In the rows, 128 means zero.
The same turns and mirrors carry the whole set onto itself and the rows of a family onto each other. Which other rows belong to the same family as each row named below? List them in the order they appear above.
These 18 rows form 3 families of 6 rows each.
Z_686: [107 141 164  93 111 107  97 114 114 124 119 147 165  98 158 162 110 115
 103 103 112 131 130 139 142 119 104 133 122 152 119 115 148  99 167 129
 141 124 143]
Z_326: [141 138 138 134 149 120 141 125 131 105 131  94 117 117 195 121 126 156
 129 126 115  91 115 176 120 116 136 204 102 110 140 149 164 123 130 121
 124 102 122]
Z_110: [124 131 166 119 126 131 127 120 129 124 140  95 152  94 205 124 131 155
 141  98 105 142 117 169 138 105 114 157  99 130 162 143 157 104 147 142
 115 113  99]
Z_243: [115 122 137  73 117 115 102 125 113 110 127 164 135 105 112 121 123 107
 112 128 109 133 126 128 121 151 135 156 127 133 144 113 131 143 179  94
 120 121 146]
Z_770: [114 137 152 116 137 121 128 115 133 148 167 107 137 117 187 142 131 145
  97 117  99  92 118 155 166  96 104 118 114  96 165 138 167 110 146 168
 121 113 133]
Z_846: [121 139 131 126 157 143 154 107 114 135 163 117 118 138 133 146 127 130
 126 144 158  89 104 131 106 161 114 162 136 108 110 129 189 110 129 132
 155 113 159]
Z_756: [123 133 134 133 134  98 133 116 123 124 155 103 113 131 157 147 125 126
 130 130 129  75 114 175 128 124 144 187 117  80 134 160 179 110 157 122
 145 107 117]
Z_180: [102 145 150  86 107 111  90 113 136 126 123 120 154 131 181 137 127 127
  97 105  78  86 120 130 158 115 113 120 115 106 155 108 154 119 179 146
 115 110 151]
Z_68: [142 133 131 129 162 118 136 132 129 133 184  95  96 115 152 130 137 153
 103 150 115  97 112 164 146 103 116 150 126  90 169 152 164 122 122 130
 120 113 129]
Z_46: [112 117 133 112 145 164 145  86 132 112 159 128 121 134 124  71 148 152
 162 133 122 134 130 117 109 137 135 150 116 128 132  88 142 124 133 110
 126 113 156]
Z_793: [105 140 138  81 100 112  72 122 132 115 122 106 137 137 135  99 142 124
 135 119  85 118 126  97 132 136 123 127 115 121 148  92 141 126 172 112
 104 120 150]
Z_190: [132 142 132 136 168 152 156  99 131 109 141 108 118 138 163 111 130 159
 134 139 137  91 119 133 106 136 119 180 115 129 103 110 168 113 105 124
 144 106 164]
Z_973: [152 149 122 119 168 128 118 136 123 115 159  95  90 127 118 128 136 150
 107 164 133 105 106 129 121 130 106 158 148 119 137 120 160 119 109  97
 129 117 158]
Z_766: [121 143 170  84 121 153 114  97 127 110 113 136 166 101 190 144 123 148
 115  98 102 142 103 152 138 122 106 132 133 146 151  97 145  98 171 121
 127 108 137]
Z_829: [126 147 130 100 135 132  90 128 124 116 144  91 116 134 107 103 144 139
 138 143 120 133 119  86 115 144 101 132 136 140 127  90 150 115 127 100
 119 126 163]
Z_554: [118 124 144  75 123 152 116  89 133  93 122 154 136 121 139 100 135 142
 130 122  97 132 116 141 124 136 144 153 134 126 159  85 126 130 182  86
 120 103 153]
Z_631: [100 126 161 128 110  92 113 115 120 141 159 103 146 105 169 140 124 123
 144 102 115 128 138 161 148  96 121 145  99 117 134 152 165  90 156 146
 136 123  99]
Z_87: [108 112 132 101 140 148 138 117 109 139 175 134 122 119  96  98 142 122
 146 139 139 141 122 108 103 167 122 142 123 124 137 118 155 135 142 122
 127 128 144]

Which other rows belong to the same family as Z_190? Z_326, Z_110, Z_46, Z_766, Z_554
Which other rows belong to the same family as Z_829? Z_770, Z_180, Z_68, Z_793, Z_973

The same turns and mirrors carry the whole set onto itself and the rows of a family onto each other. Which other rows belong to the same family as each row named below? List them in the order they appear above.
These 32 rows form 4 families of 8 rows each.
Z_565: [ 79 144 120 158 125 123 125 100]
Z_145: [152 154 139 121 137 131 115  94]
Z_570: [156 127  92 117 131 154 126 114]
Z_729: [145 153 136 169 138 120 132 115]
Z_485: [142 133  89 164 118 135 150 126]
Z_146: [125 168 141 140 142 122 108 107]
Z_792: [132 162 133 121 138 121 108  88]
Z_204: [124 100 108 108 126 144 135 134]
Z_866: [ 96 107 132 156 122 151 125 135]
Z_77: [142 126  98 165 113 153 142 128]
Z_460: [157 137  94 150 125 145 140  98]
Z_474: [ 78 119 121 134 132 124 137  91]
Z_72: [123 106 118 125 118 146 133 152]
Z_106: [114 101 127 105 138 148 130 127]
Z_112: [ 97 132 131 106 132 111 125  92]
Z_67: [157 164 124 143 147 140 131 124]
Z_367: [ 85 144 134 158 136 115 134 101]
Z_451: [ 81 117 132 148 112 141 130 123]
Z_143: [143 126  83 113 135 148 140 117]
Z_443: [139 108  90 115 131 155 130 124]
Z_234: [156 142 105 166 122 141 145 117]
Z_398: [ 75 127 130 152 128 129 133 108]
Z_971: [132 165 128 169 145 126 132 108]
Z_371: [108 102 122 100 121 136 131 123]
Z_583: [100 106 123 152 107 146 140 134]
Z_808: [ 88 119 142 124 113 140 127 130]
Z_632: [133 104  83 141 123 155 135 116]
Z_178: [100 144 121 109 120 118 123  82]
Z_841: [151 159 120 122 148 132 113  94]
Z_844: [114 149 133 116 131 107 117  83]
Z_266: [107 146 124 141 134 102 127  77]
Z_524: [152 158 118 166 141 131 141 118]

Which other rows belong to the same family as Z_792? Z_204, Z_451, Z_443, Z_234, Z_398, Z_844, Z_524
Which other rows belong to the same family as Z_67? Z_146, Z_460, Z_474, Z_72, Z_808, Z_632, Z_266

